Turns, then the turns between two rows, first turn first; the first pair answered
turn dof:
-7  -89  31  -210  -154  324  68  151  -115  93  -186  -9  155  68  82 -> 14  -84  53  -243  -150  376  70  151  -129  89  -190  7  115  48  72
-120  -56  -35  -325  72  136  403  72  -39  292  -530  -609  -6  31  -375 -> -157  59  21  -278  240  313  174  165  -59  189  -395  -661  -25  137  -508
23  81  124  -3  14  -43  121  -62  30  133  -73  -156  -214  -1  -48 -> 36  101  159  18  58  42  10  -24  22  100  -24  -179  -226  9  -105
turn vosir:
-42  -57  -73  -156  5  -20  118  -56  -53  57  -70  3  -81  -61  -77 -> 9  -23  -25  -116  -43  -55  89  -129  -15  38  14  133  -92  -77  19
22  -118  -41  -196  -33  -126  187  -113  -23  69  -44  165  41  -99  21 -> 50  -81  -4  -87  45  -180  143  -212  -10  0  148  158  28  -72  -21
25  120  -2  -8  95  6  98  154  176  92  -365  -178  -266  -193  -149 -> 95  111  59  34  -101  -94  44  32  259  135  -315  166  -263  -224  156
18  275  81  162  -8  -33  -107  -69  75  7  -163  44  -181  -21  106 -> 12  286  67  195  78  -38  -105  -69  67  -36  -112  -40  -200  5  39
turn Levit:
219  -123  -55  -30  -149  -12  13  132  -20  -28  -71  146  269  -80  204 -> 169  -32  -109  -29  -94  -117  -46  111  137  91  -295  114  68  -207  129
86  52  215  53  -107  7  -154  -47  20  -54  108  385  5  66  386 -> -21  152  57  89  -4  -293  -109  -156  232  76  -153  275  -230  -148  163
8  -125  -231  -123  -165  95  371  51  -364  -104  159  235  573  13  -134 -> -53  237  -63  -304  -210  426  91  268  -55  241  -477  138  64  -175  -158
turn Beke:
-57  248  -137  -57  -125  -32  57  115  -14  124  -245  -255  -99  31  -180 -> 56  237  71  175  -45  -248  -123  -151  -3  -62  312  -5  -38  139  -24
-62  -150  9  91  60  339  -251  99  -163  -153  215  157  339  142  34 -> -143  -179  -251  1  135  214  81  191  -150  -7  -131  -254  243  32  -289
-33  154  5  16  42  -256  -39  -105  257  161  -284  -81  -281  -277  -72 -> 50  149  162  100  4  -218  -282  -200  272  41  17  231  -226  -164  189

(2 to 4 turns a pair)
11  105  302  91  82  317  173  100  -111  -25  408  -371  110  335  -76 -> 39  59  271  -122  -426  339  236  92  -66  210  62  65  140  220  393 | vosir vosir
94  -9  80  50  -91  -242  5  -256  66  8  191  267  44  -1  154 -> 111  21  183  -15  -125  -37  -104  -154  88  24  145  314  3  57  244 | Levit Levit Levit
6  232  1  -189  92  105  -158  -203  470  194  -85  229  -304  35  -25 -> -19  108  -178  -86  184  -266  39  -365  406  63  108  167  -176  -10  -169 | Levit Levit Levit
154  44  -32  95  -160  -312  216  -140  75  67  -21  12  -38  -160  195 -> 229  -10  125  128  -151  -148  188  -151  3  -28  172  15  22  -40  304 | Levit Beke Beke
344  104  296  -27  95  275  -91  -138  221  373  -136  -14  -24  141  245 -> 248  31  103  -159  126  392  64  78  98  416  -306  -258  79  144  59 | vosir Levit Levit Beke
47  192  122  29  -38  453  -326  181  171  223  -327  -84  -205  105  127 -> -42  -36  -274  135  221  -112  269  -44  81  157  -207  -502  -32  6  -313 | Beke Levit Beke Levit
25  -115  16  -165  -296  -84  542  -36  12  270  -479  -36  216  -211  103 -> 270  81  577  149  -189  -85  152  -349  205  121  111  251  10  -89  365 | Beke Levit Beke Beke
-78  2  -71  -86  -312  17  109  16  -55  119  -200  222  33  -35  137 -> -19  -40  7  9  -298  -30  22  -104  -49  66  13  306  43  11  223 | Beke Beke
-219  -186  -443  14  101  -296  61  4  -120  -137  25  -13  181  -44  -231 -> -141  -205  -285  21  -72  -211  -88  -52  -120  -171  187  352  228  11  118 | vosir Beke
-239  73  -122  -60  -145  110  -314  179  -18  94  -129  40  -133  -11  260 -> -178  -44  -90  -2  -166  142  -250  156  -168  -44  78  112  54  93  310 | Levit Levit
-44  -121  -213  -111  -475  -156  -96  -91  -145  8  155  286  335  -152  262 -> -98  -68  -336  -121  -446  -329  -27  -80  -72  95  -59  207  212  -307  135 | Levit Levit Beke
-48  21  38  -122  -138  306  0  243  21  139  -234  57  -160  44  94 -> 27  7  165  26  -125  256  -149  64  15  34  113  268  -110  130  262 | Beke Beke
228  86  458  -55  -11  458  -146  116  39  32  6  -14  -225  118  221 -> 192  69  436  -28  98  461  -157  148  3  -22  29  -138  -219  147  103 | vosir vosir
-44  -103  162  82  -197  -123  319  -201  71  166  122  43  121  -101  -59 -> -35  -39  221  56  -160  -9  361  -126  104  226  -14  -121  44  -81  -123 | Levit Beke
114  -48  171  -249  -334  282  65  259  -56  257  -246  -42  -7  138  215 -> 137  -248  85  -140  -320  167  210  149  -230  57  103  5  269  223  224 | Levit Levit
35  -42  -98  64  43  -143  169  -127  184  41  244  98  -78  -43  -87 -> 27  -24  -100  21  -11  -106  64  -146  194  59  252  235  -98  -51  17 | Levit Levit Beke Levit
-192  82  -243  -76  42  -141  87  179  142  84  -311  -253  -185  -33  -106 -> -68  148  -7  17  -159  -239  -85  -27  283  161  -199  130  -278  -62  282 | vosir Beke Levit Levit
181  -125  161  217  213  -95  148  -195  -200  -281  551  -152  167  175  -17 -> 163  260  426  -43  -13  380  -233  111  150  150  -237  -69  -349  -7  175 | Levit vosir
343  105  153  218  124  87  -228  -157  -52  -3  346  -115  64  114  -44 -> 264  251  120  103  173  38  -260  -102  123  171  -72  -252  -202  -46  -185 | Levit Beke Beke
-67  113  -140  95  151  65  1  160  -75  -11  -167  -431  -253  -70  -228 -> 38  221  87  268  179  15  -352  -19  71  -88  106  -96  -355  -39  -17 | Beke Levit
-29  64  -114  71  280  60  -154  -170  79  -145  83  -278  -40  -54  -216 -> 0  4  -72  99  244  122  -131  -170  -13  -224  243  -232  104  32  -153 | Levit Levit Levit
123  -115  101  155  -60  -90  18  -110  -57  -100  227  -108  245  -34  -35 -> 190  28  300  146  -89  -73  -80  -164  125  36  73  -80  -2  -109  31 | Levit Beke vosir Beke
-58  -208  125  -116  -147  131  204  -62  151  -71  -94  -184  -207  41  -102 -> -20  -284  170  -60  -93  144  145  -113  69  -212  160  -116  -43  155  -58 | Levit Beke vosir
-99  -198  -310  -48  -177  -283  197  -6  -72  -15  -92  170  166  -124  -11 -> -94  -195  -351  -14  8  -236  219  40  -122  -110  -74  -100  175  -102  -198 | vosir vosir vosir
0  36  1  -151  -51  240  2  208  -44  6  -142  -40  -48  34  56 -> -53  -90  -198  -92  -106  -181  153  -27  -10  47  -117  53  -20  -127  26 | Levit vosir
-70  -35  67  -100  206  407  -93  204  -150  -125  38  -155  50  124  -113 -> -38  -46  117  -12  206  366  -178  126  -171  -171  180  -65  98  164  -51 | Beke Beke
24  121  138  -56  57  -279  249  -134  268  187  -25  -147  -15  -64  20 -> 20  19  137  -32  162  -176  278  -92  117  31  193  -257  144  80  -46 | Levit vosir Levit Levit
-16  16  -58  -109  25  240  93  179  -111  -17  -108  -214  18  61  -163 -> 86  -68  -54  7  -14  -242  303  -171  -46  -6  41  -95  -24  -53  -117 | vosir Beke
-142  87  -212  43  93  -230  33  -39  143  28  -218  -100  -155  -202  -219 -> 5  -178  -62  15  -139  -15  42  -67  -160  -191  212  239  287  74  203 | vosir Levit
15  165  25  96  -233  2  -301  -104  184  60  -129  349  -138  -69  262 -> -35  -165  -246  -89  -289  184  277  161  -241  13  -197  -74  290  73  63 | Beke Levit Beke
